Small tables with named rows and columns. After each table, cells are looked up by row and column.

vot.tsv
	fizifa	zerulo	kagaseg	tenofo	gev	govudit
kogom	-1.8	1.4	4.8	-7.5	0.8	-4.9
guzalo	2.5	1.3	-5.8	-0.9	2.1	-1.2
pob	0.9	0.9	-0.4	-1.2	-0.7	-3.2
budud	8.7	3.0	-1.1	-6.0	-2.3	1.3
zozi	0.5	3.7	-3.9	-3.3	-4.2	-2.3
mekotak	0.7	2.5	-2.1	-1.5	-0.7	2.1
dud	4.4	2.0	-2.8	-5.4	-1.4	1.9
bogoga	-1.0	2.7	-1.1	-4.6	-0.1	1.4
gukek	2.5	-0.6	-1.4	-3.3	-3.5	-2.2
pifib	1.2	1.4	-3.2	-2.7	-2.2	3.0
rameduf	8.4	-3.3	-1.8	-7.2	3.1	-5.7
gebibek	3.4	-0.7	-2.6	-2.1	1.7	-1.6
dib	0.0	3.8	-2.8	-6.1	0.8	3.5
guta	-1.1	2.1	-2.9	-1.6	-2.0	-1.2

pifib, gev: -2.2
dib, zerulo: 3.8
guta, govudit: -1.2
gukek, zerulo: -0.6
dud, tenofo: -5.4
budud, fizifa: 8.7
rameduf, zerulo: -3.3
guta, kagaseg: -2.9
bogoga, tenofo: -4.6
gebibek, tenofo: -2.1
kogom, kagaseg: 4.8
Row with the largest govudit: dib

Table zur
	vozape	fer	fotog	zom
remu	-0.12	0.12	0.45	-0.23
gipe	0.33	-0.13	-0.06	-0.14
gamed	0.05	0.05	-0.69	-0.30
falem	0.34	-0.05	-0.33	-0.06
lukiso	-0.15	0.00	0.50	-0.57
ruduzof	0.10	0.41	-0.35	0.36
mim	0.13	0.68	-0.46	0.53
famozer	0.28	-0.68	0.24	0.78
mudilad	0.40	-0.43	0.19	0.21
dulipi	-0.07	0.37	-0.29	-0.10
laku	-0.16	-0.01	-0.07	-0.15
guf	0.02	-0.03	0.17	-0.41
vak	0.10	-0.29	-0.13	-0.09
buz	0.37	-0.09	0.00	0.20

What is the fotog of famozer in zur?
0.24
What is the zom of guf in zur?
-0.41
What is the vozape of famozer in zur?
0.28
What is the vozape of guf in zur?
0.02
What is the fotog of gipe in zur?
-0.06
What is the fer of mudilad in zur?
-0.43
What is the fer of vak in zur?
-0.29
What is the fer of remu in zur?
0.12
What is the fer of lukiso in zur?
0.00
What is the zom of laku in zur?
-0.15
Row with the largest vozape: mudilad

ran:
         navove     mim  sesifuz     tiz  dizupe    nen  balomuv   fufep
ranar    -28905   -8157    10047  -10646   -7299   3877    14358  -16152
mig      -91366  -11985    54577    3770  -14439   8083    60206  -22585
novi     -24024   -6475     7654    1878   -7273  -8091     7322   -4316
maruk     -1409   -4044    -5881   -7360      17  -5971    -2832   -3332
bevobik  -21604   -7302     5030   -7230   -7005   -980     7301  -11314
nivima   -99467  -11120    63646    1035   -9461  12827    74153  -24736
binibag   -5687   -4579    -1891  -18434    2971   4744     6909  -12486
gasovi     3351   -6916   -15526   -9151   -9103  -6163   -17721   -7658

What is the nen of maruk in ran? -5971
What is the tiz of bevobik in ran? -7230
What is the dizupe of bevobik in ran? -7005
What is the mim of novi in ran? -6475
What is the navove of binibag in ran? -5687
What is the dizupe of novi in ran? -7273
What is the fufep of gasovi in ran? -7658
What is the fufep of mig in ran? -22585
What is the navove of bevobik in ran? -21604
What is the balomuv of binibag in ran? 6909
What is the nen of bevobik in ran? -980
What is the balomuv of bevobik in ran? 7301
What is the dizupe of gasovi in ran? -9103
What is the navove of maruk in ran? -1409
What is the balomuv of nivima in ran? 74153
What is the navove of mig in ran? -91366

bem:
	riseg	relire	nisedof
midupeb	-0.192	0.314	-0.180
gemuz	0.249	-0.038	0.470
led	-0.642	0.106	-0.291
novibi	-0.281	0.126	0.385
dol	0.332	0.117	-0.019
sav	-0.022	-0.429	-0.284
sakod	-0.082	0.124	0.353
bizot	0.140	-0.491	-0.947
fav	-0.039	0.100	0.010
robuf	-0.068	0.256	0.634
mesebup	-0.319	0.632	0.658

What is the nisedof of mesebup in bem? 0.658
What is the nisedof of bizot in bem? -0.947
What is the relire of midupeb in bem? 0.314
What is the riseg of led in bem? -0.642
What is the relire of novibi in bem? 0.126
What is the riseg of mesebup in bem? -0.319
What is the nisedof of novibi in bem? 0.385
What is the relire of led in bem? 0.106
What is the nisedof of fav in bem? 0.010
What is the riseg of sav in bem? -0.022
What is the relire of sav in bem? -0.429
What is the nisedof of gemuz in bem? 0.470
What is the riseg of gemuz in bem? 0.249

